[-.77 .82 .26 -.79]
[-.15 .17 -.73 .02]
[.32 -.66 .74 -.62]
[-.15 .14 .61 .33]
[.52 -.05 -.38 -.15]
:
[.17 -.73]
[-.66 .74]

[-.35 .79 .80 .80 -.36]
[-.57 .09 .07 .07 .22]
[-.39 .81 .83 .83 -.38]
:
[.09 .07]
[.81 .83]

[-.43 .73 .35 .63 .29]
[-.47 .70 .36 .62 .38]
[-.46 .74 .41 .65 .33]
[.38 -.18 .04 -.19 .66]
:
[.70 .36]
[.74 .41]

[-.40 .12 .61]
[-.40 .21 -.42]
[-.40 .21 .51]
[.25 .21 -.42]
:
[.21 -.42]
[.21 .51]

[-.45 .60 .72 .59]
[-.56 .72 .75 .70]
[-.58 .63 .46 .62]
[-.51 .53 .31 .53]
:
[.72 .75]
[.63 .46]

[.41 .39 .40 .39 .37]
[.51 .51 .51 .51 .52]
[.14 .14 .14 .14 .13]
[.76 .77 .77 .77 .78]
[.78 .79 .78 .79 .80]
:
[.51 .51]
[.14 .14]

[.42 .39 .39 .36]
[-.05 -.73 -.48 -.48]
[.15 -.23 -.15 -.19]
:
[-.73 -.48]
[-.23 -.15]

[-.66 -.08 -.10 .32]
[-.53 -.06 -.06 .24]
[.06 .22 -.56 .38]
[-.67 .03 -.37 .53]
[-.70 -.10 -.08 .35]
:
[-.06 -.06]
[.22 -.56]

[.81 -.80 -.71]
[-.73 .78 -.80]
[.77 -.66 .87]
[-.76 -.65 -.63]
:
[.78 -.80]
[-.66 .87]
---
[.05 .82 .03 .32 .16]
[.06 .82 .05 .28 .13]
[.27 -.26 .29 .65 .57]
[-.35 -.48 -.36 -.37 -.17]
[-.06 -.60 -.06 -.52 -.26]
[.82 -.68 .85 -.45 -.21]
[-.40 -.49 -.42 -.08 .06]
[.79 -.55 .82 -.51 -.28]
[-.10 .80 -.12 .37 .20]
:
[.82 .03 .32 .16 .05]
[.82 .05 .28 .13 .06]
[-.26 .29 .65 .57 .27]
[-.48 -.36 -.37 -.17 -.35]
[-.60 -.06 -.52 -.26 -.06]
[-.68 .85 -.45 -.21 .82]
[-.49 -.42 -.08 .06 -.40]
[-.55 .82 -.51 -.28 .79]
[.80 -.12 .37 .20 -.10]

[-.23 .38 .26 .72 -.30 .04 -.16 -.58 -.66 -.43 .05 -.06 -.12 -.50]
[.33 .45 -.39 -.21 -.07 .50 .61 .03 .03 -.11 .54 .61 -.30 -.07]
[-.20 .12 -.75 -.55 -.54 .27 .36 -.38 -.29 -.53 .31 .42 -.67 -.48]
[.30 -.02 .18 .13 .29 -.16 -.15 .20 .05 .23 -.17 -.23 .19 .20]
:
[.38 .26 .72 -.30 .04 -.16 -.58 -.66 -.43 .05 -.06 -.12 -.50 -.23]
[.45 -.39 -.21 -.07 .50 .61 .03 .03 -.11 .54 .61 -.30 -.07 .33]
[.12 -.75 -.55 -.54 .27 .36 -.38 -.29 -.53 .31 .42 -.67 -.48 -.20]
[-.02 .18 .13 .29 -.16 -.15 .20 .05 .23 -.17 -.23 .19 .20 .30]

[-.70 -.65 -.29 .25 -.17 .71 .55 .30 .39 .30 .75 .57 -.37 -.49 .45]
[.22 -.17 .03 .33 .09 -.56 -.76 .62 .48 .74 -.70 -.10 -.69 -.21 .62]
:
[-.65 -.29 .25 -.17 .71 .55 .30 .39 .30 .75 .57 -.37 -.49 .45 -.70]
[-.17 .03 .33 .09 -.56 -.76 .62 .48 .74 -.70 -.10 -.69 -.21 .62 .22]

[.61 -.30 -.14 .09]
[.28 -.03 -.23 -.04]
[-.59 .28 .13 -.09]
:
[-.30 -.14 .09 .61]
[-.03 -.23 -.04 .28]
[.28 .13 -.09 -.59]

[.21 -.01 .14 -.69 .34 -.38 .06 -.36 -.16 .84 -.12 -.13 .44 -.15 .45]
[.21 -.09 .14 -.75 .34 -.38 .06 -.47 .08 .53 -.12 -.37 .38 -.39 -.21]
[.14 -.01 -.57 -.13 .34 -.38 .03 .10 -.12 .53 .56 .16 .74 .26 -.04]
:
[-.01 .14 -.69 .34 -.38 .06 -.36 -.16 .84 -.12 -.13 .44 -.15 .45 .21]
[-.09 .14 -.75 .34 -.38 .06 -.47 .08 .53 -.12 -.37 .38 -.39 -.21 .21]
[-.01 -.57 -.13 .34 -.38 .03 .10 -.12 .53 .56 .16 .74 .26 -.04 .14]

[-.42 -.29 .05 -.38 .02 .50 -.41 -.07]
[-.18 -.18 .49 -.24 -.06 -.13 -.64 -.14]
[.30 .30 -.61 .27 .03 .21 .32 .00]
[-.43 -.29 -.03 -.35 .03 .54 -.35 -.07]
[.20 .27 .32 .19 -.06 -.62 -.43 -.18]
[.23 .26 .40 .15 -.09 -.56 -.41 -.18]
[.46 .47 -.18 .41 -.06 -.40 .11 -.06]
[.45 .47 -.15 .37 -.01 -.44 .04 -.04]
[-.23 -.17 .46 -.23 -.03 -.09 -.64 -.15]
[-.18 -.04 -.50 -.15 .03 .68 .09 -.01]
:
[-.29 .05 -.38 .02 .50 -.41 -.07 -.42]
[-.18 .49 -.24 -.06 -.13 -.64 -.14 -.18]
[.30 -.61 .27 .03 .21 .32 .00 .30]
[-.29 -.03 -.35 .03 .54 -.35 -.07 -.43]
[.27 .32 .19 -.06 -.62 -.43 -.18 .20]
[.26 .40 .15 -.09 -.56 -.41 -.18 .23]
[.47 -.18 .41 -.06 -.40 .11 -.06 .46]
[.47 -.15 .37 -.01 -.44 .04 -.04 .45]
[-.17 .46 -.23 -.03 -.09 -.64 -.15 -.23]
[-.04 -.50 -.15 .03 .68 .09 -.01 -.18]
---
[.40 -.85 -.87 .41 .18]
[.82 -.45 -.42 .82 .34]
[.82 -.41 -.38 .82 .37]
[-.38 .81 .82 -.38 -.13]
[.77 -.37 -.33 .76 .30]
:
[.40 -.85]
[.82 -.45]
[.82 -.41]

[.26 -.83]
[.31 -.71]
[-.08 -.71]
[-.24 .28]
:
[.26 -.83]
[.31 -.71]
[-.08 -.71]

[.56 -.60 .57]
[-.58 -.55 -.60]
[-.57 -.61 -.57]
[.57 -.58 .56]
:
[.56 -.60]
[-.58 -.55]
[-.57 -.61]

[.33 -.04 .85 .45]
[-.08 .10 .07 -.20]
[-.21 .19 .51 -.45]
:
[.33 -.04]
[-.08 .10]
[-.21 .19]

[.32 -.69]
[-.32 .69]
[.71 -.36]
[-.33 .70]
[.32 -.69]
:
[.32 -.69]
[-.32 .69]
[.71 -.36]

[.23 .12 .45 .58]
[.47 .32 .42 .62]
[.27 .13 .53 .69]
[.27 .13 .52 .69]
[.28 .13 .52 .68]
:
[.23 .12]
[.47 .32]
[.27 .13]

[.00 -.18 .74 -.19 .04]
[.66 -.08 .69 -.20 .02]
[.13 .01 .09 -.33 .07]
:
[.00 -.18]
[.66 -.08]
[.13 .01]

[.04 -.02 .07]
[-.23 -.17 -.34]
[-.14 -.15 .73]
[.36 -.16 -.04]
[-.15 .13 -.25]
:
[.04 -.02]
[-.23 -.17]
[-.14 -.15]

[-.34 .08 .54]
[.57 -.07 -.28]
[.63 -.05 -.09]
:
[-.34 .08]
[.57 -.07]
[.63 -.05]
